Each path is a new rotation, seen through one point. The rows after it are directions, each followed by how far the rotation turns it, in degrees each step (0 if it stays put).
Each turn is a multiple of 5 degrees from 10 to 175, or 0.
Each row of a path follows its step; steps can be skipped.
Rotation 1:
step 0: [-7.0, 10.3, -8.3, 32.2, 13.3, 29.2, 7.1, -26.0, -17.6, -28.5, -8.8, 18.0, 46.8, -13.0, -0.4, 11.0, -24.0, -11.6, -29.6, 33.4, -7.1, -10.5, -25.0, 11.7, 16.8, 16.9, -7.7, 23.7, 8.0, -12.1, -13.0, 27.3, -22.0, 10.6]
step 2: [15.9, 36.1, 0.6, -19.6, -1.6, 4.3, -22.1, -2.1, 6.2, 10.7, -13.4, -30.5, -6.5, 35.8, -19.2, 5.8, 10.2, -48.6, -3.2, 15.1, -13.8, 13.1, 25.8, -12.0, 24.0, 4.6, -18.0, -14.7, 38.9, 8.6, -29.3, 20.8, -7.1, 7.6]
step 5: [-34.3, 10.9, 15.0, 17.8, -9.0, 11.1, 2.3, 36.5, -7.3, 1.2, -10.8, -22.7, 2.4, 12.4, 19.4, -18.1, 3.0, 57.2, 18.3, -13.0, -20.7, -7.1, 4.8, 4.5, -14.9, 16.6, 10.4, 9.3, -9.2, 13.9, -31.1, -13.3, 24.2, 36.1]
step 7: [13.8, -13.3, 41.2, 7.1, 14.1, -39.1, 21.6, -4.1, -4.5, -14.2, -9.4, 14.1, 10.3, -0.9, 10.6, -8.2, 9.3, 2.8, -25.5, -5.7, 4.1, -19.2, 23.4, 22.4, -34.5, 33.7, 2.2, 18.8, 21.0, -2.5, -13.0, -4.1, 19.1, -46.9]
step 8: [-1.0, -1.4, -10.6, -19.5, 18.7, 32.5, 4.8, -12.9, 27.6, -16.8, 31.2, -22.9, 15.9, -30.0, 5.3, -5.4, 2.9, 16.8, -12.1, -19.9, 25.7, 31.1, 11.9, -6.3, -2.1, -1.1, 27.1, -33.2, -11.9, -11.7, 33.2, -21.8, -13.2, -25.7]
step 10: [20.0, -10.1, 23.3, -31.2, 37.9, -19.0, -17.7, -3.0, 14.4, 8.3, -22.1, 4.9, -13.3, -20.7, -16.6, -17.3, -15.0, 6.1, 40.8, 18.5, 7.2, 0.9, -39.6, 6.0, 25.4, -28.7, 4.9, 17.8, -24.0, 6.4, 12.7, -17.3, -17.9, 1.0]
step 11: [15.4, -33.0, 5.8, -29.5, -10.4, 5.5, -33.5, -5.9, -29.1, 26.1, 0.0, 16.0, 15.5, 25.2, -9.9, 27.8, 7.2, -29.5, -4.6, -2.3, 9.3, -9.6, 40.8, 20.8, -8.1, -4.9, -16.9, 17.7, 32.1, -14.7, 13.3, -24.6, 3.4, 10.9]
step 13: [-18.8, -15.4, -38.3, 6.8, -45.1, -5.4, 28.6, 16.2, -3.0, 5.4, 12.3, 22.1, -8.3, -6.9, -44.2, 19.7, 11.4, -19.0, -23.0, 14.8, 1.3, 5.9, 2.6, 4.5, 17.7, 0.1, -17.2, 2.7, -49.9, 11.7, 5.9, 11.5, 14.2, 10.9]
step 14: [26.0, 20.3, 12.6, 14.1, -19.5, 3.8, 4.3, 21.0, 23.1, -19.9, -45.8, -13.4, -24.1, 40.2, 1.1, -21.8, -18.7, 12.7, 1.2, 19.8, -43.9, -7.6, 6.8, 11.9, 33.9, -2.1, 23.1, 2.2, -0.8, -1.1, 8.5, -4.5, 8.4, -5.9]
step 16: [2.5, 12.5, 12.8, 18.6, 11.0, 24.3, 23.6, -10.3, -12.3, -2.3, -5.3, 27.5, -31.1, 4.7, 30.7, 16.5, -22.4, 10.3, -22.3, -8.0, -3.6, -6.9, -7.0, -16.9, -23.5, 11.7, -3.6, 26.0, 22.0, -8.1, -6.2, 55.0, -26.4, -23.3]
Directions:
[3.7, 0.0, 0.9, 6.9, 1.0, -12.6, 7.4, -2.0, -3.3, 0.7, -0.1, 13.5, -2.0, -13.1, -2.9, -0.5, 1.5, -4.5, -2.3, 1.4, 3.6, -5.6, -17.0, -1.5, -0.7, -3.7, -7.9, 10.5, -8.9, 1.5, -2.4, 13.1, -1.1, -8.2]
115
[6.5, -5.4, 4.0, -1.8, -8.3, -6.2, -7.2, 2.3, 5.1, -16.0, 3.8, 14.0, 7.8, -4.1, 16.5, -0.5, 5.8, -1.1, -2.7, 9.4, -3.6, 7.1, 4.1, 1.6, 4.3, -9.0, 4.3, 2.6, 2.1, -4.0, -5.4, -5.9, -3.1, 2.6]
100
[6.6, 5.2, -8.5, 7.2, 2.9, -8.6, -6.2, -0.6, 16.3, 12.3, 3.1, 3.9, 2.7, -9.7, -5.9, 1.8, 5.3, 3.7, 2.5, 3.7, 0.5, 1.8, 5.7, -0.1, -9.2, -2.3, 7.4, -5.4, -1.4, 5.7, 12.0, 1.5, -8.9, 10.5]
160
[4.4, 13.5, 4.6, -4.4, 2.9, -14.9, -3.8, -4.3, -8.7, 11.6, -6.5, -4.1, -5.7, 2.1, 8.1, 10.1, -0.5, -6.7, 3.5, 2.0, -2.0, -3.0, 8.1, 0.2, -3.4, -9.0, -2.0, 0.7, 1.6, -0.1, -3.8, -11.5, -4.5, -12.2]
85
[6.6, -3.2, 12.0, -5.0, -5.7, -5.1, -2.9, 2.3, 5.7, -2.3, -1.9, -6.5, -9.7, -0.1, -3.7, -9.7, 9.9, -15.9, 10.6, -10.5, -1.4, -5.7, -3.1, 4.8, -0.9, 4.0, 2.0, 8.0, 11.1, -2.6, 2.4, 2.5, -5.2, 8.0]
85
[-9.6, -7.3, 3.8, -4.0, -1.5, 2.3, -4.2, -2.6, 14.5, 3.9, -8.2, -0.3, 1.0, 0.2, -4.9, 5.5, -1.5, -0.2, -10.9, -3.4, 7.2, 1.8, -10.7, 15.6, -3.4, -13.6, -2.0, 4.0, 2.8, -1.1, 5.8, -10.7, 5.8, -5.0]
25
[-5.5, 3.4, -0.1, -12.1, 13.3, 1.8, -9.8, 3.2, -0.7, -3.9, 4.8, 2.8, -0.9, 0.5, -4.9, -2.8, -4.5, -3.2, -7.5, 6.5, 4.5, 3.4, -7.4, 1.9, -3.6, 7.4, 10.5, -2.2, 6.7, -1.6, -5.0, 5.2, -19.6, -9.9]
45
[-4.2, 4.3, 9.0, 5.2, -9.1, 9.9, 2.8, 4.9, -2.2, 2.2, 3.3, -8.6, -1.3, -9.5, 2.6, 10.9, 3.3, 3.5, -4.8, -11.5, 8.9, 5.3, 5.6, 0.8, -1.3, -7.3, 4.9, 5.1, -8.1, -1.4, -11.0, 6.4, -13.8, 4.9]
95
